Rotation paths and how fast each direction turns (degrees per step):
Each turn is a multiple of 5 degrees from 10 to 175, or 0.
Each row of a path follows its step; steps can be skipped.

step 0: 22 -2 -16 19 28 8 6 44 -10 -3 22 11 8 -11 -12 35 13 10 9 25 6 -7 14 -27
 -1 -9 -22 -33 34 -7 -19 2 2 -1 5 -44 39 8 -12 6 -2
step 1: 20 -24 -39 12 14 4 -20 28 28 -13 -25 38 14 6 -12 -16 0 5 17 33 16 -16 11
 7 -9 15 6 -3 25 15 -14 -17 1 -6 7 -49 21 -18 -7 -13 -1
step 2: 0 7 10 9 7 0 -27 12 20 -14 16 29 -4 -25 0 14 -17 9 3 15 0 -20 -26 -7 10
 -8 -34 -23 48 7 -23 -23 -1 9 5 -30 37 -32 -14 -12 -25
step 3: 5 -2 -19 4 29 27 -21 17 16 -1 -11 1 -11 -17 -40 1 18 22 12 -6 9 -41 20
 -13 -15 -5 -18 -25 18 25 6 -7 20 -15 -6 -33 29 -30 21 -6 -19
step 4: 15 -10 -9 31 13 2 -43 -2 -10 6 4 19 -10 -9 -31 -11 -39 -6 25 -8 27 -27
 -8 13 -8 -9 -20 -8 52 13 6 -24 4 13 22 -23 6 -16 4 3 10
step 5: 11 -7 -12 -28 33 4 -16 21 12 -27 23 -8 13 -27 -20 -12 -28 -10 -5 -23 21
 -21 -3 -2 -14 -25 -33 -10 44 21 -22 -10 21 -23 -16 -16 -1 -13 10 8 -16
step 7: 3 -28 -11 0 33 -6 14 19 0 8 27 10 -19 -1 -12 25 -33 -16 2 1 28 -25 -21
 36 -38 -15 -12 -19 27 3 -16 -8 17 -8 -12 -12 20 -5 11 31 11
step 8: -6 -20 -7 -22 21 20 0 22 6 -22 -20 -10 23 -19 3 -6 -23 29 10 12 44 -33
 -4 6 -28 -14 -17 -2 2 -22 -21 -41 14 4 -17 -23 3 2 6 32 15
step 9: 14 -26 -6 -8 25 -23 11 1 -1 8 11 4 25 -20 -16 24 -6 -18 5 18 10 -32 12 8
 -28 -28 -22 -35 13 -34 0 -19 -17 30 -2 -31 28 5 -15 22 0
step 10: 15 -21 -24 -6 21 11 14 8 27 -6 4 18 14 -2 2 -13 -4 21 -2 -5 20 -48 -8 26
 -30 -2 9 -15 -8 3 -33 10 -18 -6 3 -55 17 -10 -18 28 9
-2 2 16 -7 -2 11 5 1 1 -10 -2 -2 -1 -3 -1 -2 3 3 -14 -1 6 5 5 -21 2 -4
 -7 3 3 -7 -9 1 5 6 3 2 3 -8 5 7 -2 => 125
5 -3 4 -4 -5 12 -7 -12 -1 5 -2 0 -4 -8 -6 1 1 -1 2 -10 1 -14 7 6 10 -10
 7 -9 -11 -1 -9 -6 -5 10 3 -1 -1 4 2 -5 -7 => 60
-1 16 2 10 -3 -4 -4 1 -6 2 1 8 4 -2 0 6 0 -3 2 -15 -1 8 -12 -2 2 -2 -4
 -1 5 -12 0 -13 -6 6 5 2 13 9 -1 5 4 => 160
10 -5 3 -3 1 -1 -9 0 -6 -2 0 -2 14 -8 0 -3 9 -6 8 1 6 3 10 -7 1 -8 4 1
 11 -2 2 2 4 -4 5 -1 -11 12 -13 3 11 => 85
6 -4 -4 2 -9 8 -3 14 -11 7 1 -5 8 10 1 -4 -10 1 3 1 0 0 7 -8 -5 8 1 -6 4
 7 -6 -7 -11 6 -8 13 0 0 5 2 0 => 95
1 -15 4 -6 -2 -8 5 4 -3 -7 0 -6 -5 -2 -1 0 -5 -1 4 -13 13 3 -4 8 -1 -3
 -10 2 0 1 5 3 5 2 0 11 -2 15 16 -1 -1 => 35
0 0 0 -8 -7 9 -5 2 -3 -2 -6 14 1 6 -1 -4 -10 -3 -9 6 7 10 -10 12 8 -3 -7
 5 0 1 -7 -11 2 -8 -5 -4 -13 1 -5 -2 0 => 115

step 0: 45 -4 6 -12 -28 5 13 50 10 8 -17 16 26 5 -16 5 -22 4 26 -12 -9 -19 -16 9
 -29 -21 0 -3 -4 -45 29 -18 -2 54 -18 8 -24 12 -14 -15 10
step 1: -35 25 -9 -16 12 23 11 -52 7 -1 -15 -20 -9 -16 13 -42 -10 -15 6 -46 -10
 20 14 17 -8 -18 4 44 20 -8 23 -8 -17 -2 0 -32 2 -4 -24 35 -18
step 3: 5 20 -28 26 -31 -8 -21 -2 -7 -55 15 -9 24 -19 -19 -14 -28 15 13 7 -16 13
 42 -2 -23 -2 -23 -27 29 0 -8 -1 23 -30 -14 21 12 -20 28 18 -19
step 4: -18 9 7 -4 -37 11 -9 -16 -12 36 -7 8 -22 7 1 17 15 -7 -26 29 -27 -7 -9
 -20 7 17 -14 19 -25 9 25 -5 5 -46 -30 -27 -15 -28 -5 -60 24
step 5: 25 16 -6 30 13 -16 11 13 4 -4 4 9 11 12 21 -15 20 22 -12 6 9 -31 31 13 8
 -30 24 -10 -22 -62 23 4 10 11 38 41 -33 -12 -11 4 21
step 6: -29 -15 10 15 12 10 8 -34 -7 12 -10 -22 -25 -16 -20 27 15 -4 23 -4 5 -15
 -27 0 18 11 11 -3 53 -8 12 30 23 4 -26 -26 -11 -17 -31 56 4
step 7: -11 2 -24 -11 30 -26 -1 3 7 -2 -36 -37 -11 30 8 34 -19 15 -26 14 49 8 -3
 -3 -13 -1 15 9 -22 16 -32 -33 34 16 9 -2 -2 36 34 -11 5
step 8: 6 -21 -5 3 -17 28 -1 11 -23 -32 22 30 -20 -65 -13 -2 -34 21 -24 39 -1 12
 1 8 -11 -5 -20 1 21 -28 -10 19 -25 29 -20 9 -1 19 17 -2 -30
step 10: 15 20 -43 2 20 11 -3 21 26 1 -26 41 4 -19 12 -7 -37 -6 -29 -42 -9 -28 -4
 -8 41 -14 40 -4 -12 -16 3 -5 -33 -8 22 7 13 -20 -12 19 -7
step 11: 12 5 -6 10 -11 1 -11 11 -2 0 -9 5 2 -3 -21 17 10 4 94 -23 -24 7 2 16 -10
 7 -5 4 -13 -13 19 -9 34 5 -41 -35 14 26 -7 30 -6
4 -2 4 -4 9 2 4 9 2 -4 0 13 -14 -5 6 3 9 -1 4 -3 0 -1 5 -4 2 -14 -5 -4
 -13 -4 -13 -1 2 -4 -1 0 -12 -2 7 3 -10 => 130
13 3 5 5 -2 3 8 3 -9 -3 4 9 -6 5 -6 6 -11 -3 6 7 -5 7 8 11 -3 -3 5 -13 8
 4 12 3 -1 0 6 0 -5 7 0 8 1 => 135
-3 5 2 5 -3 -5 1 2 -3 -6 -1 2 6 -4 -7 2 -9 0 -4 -11 5 -4 -13 -5 -4 0 1
 -11 -9 -1 -4 -7 -4 5 16 5 -12 -1 7 -5 14 => 145
-5 -6 6 5 6 -13 1 -1 -5 2 0 -4 -10 1 -1 7 9 3 -1 14 10 -6 4 3 8 5 0 4 14
 -5 0 -1 4 -3 0 10 -10 -7 7 -2 13 => 40
-1 1 -3 -1 1 -1 -6 13 7 -12 -19 -3 3 -2 6 15 -3 -10 5 2 5 0 -3 -9 0 3 -1
 -11 7 4 4 -1 2 -9 -7 3 7 -1 2 2 1 => 95
6 -4 4 1 8 11 5 0 -11 -5 -2 0 5 -8 -10 -11 11 5 6 10 2 1 -8 -5 4 -2 -2
 -8 -5 -7 4 -9 7 0 1 9 15 3 -3 1 2 => 125
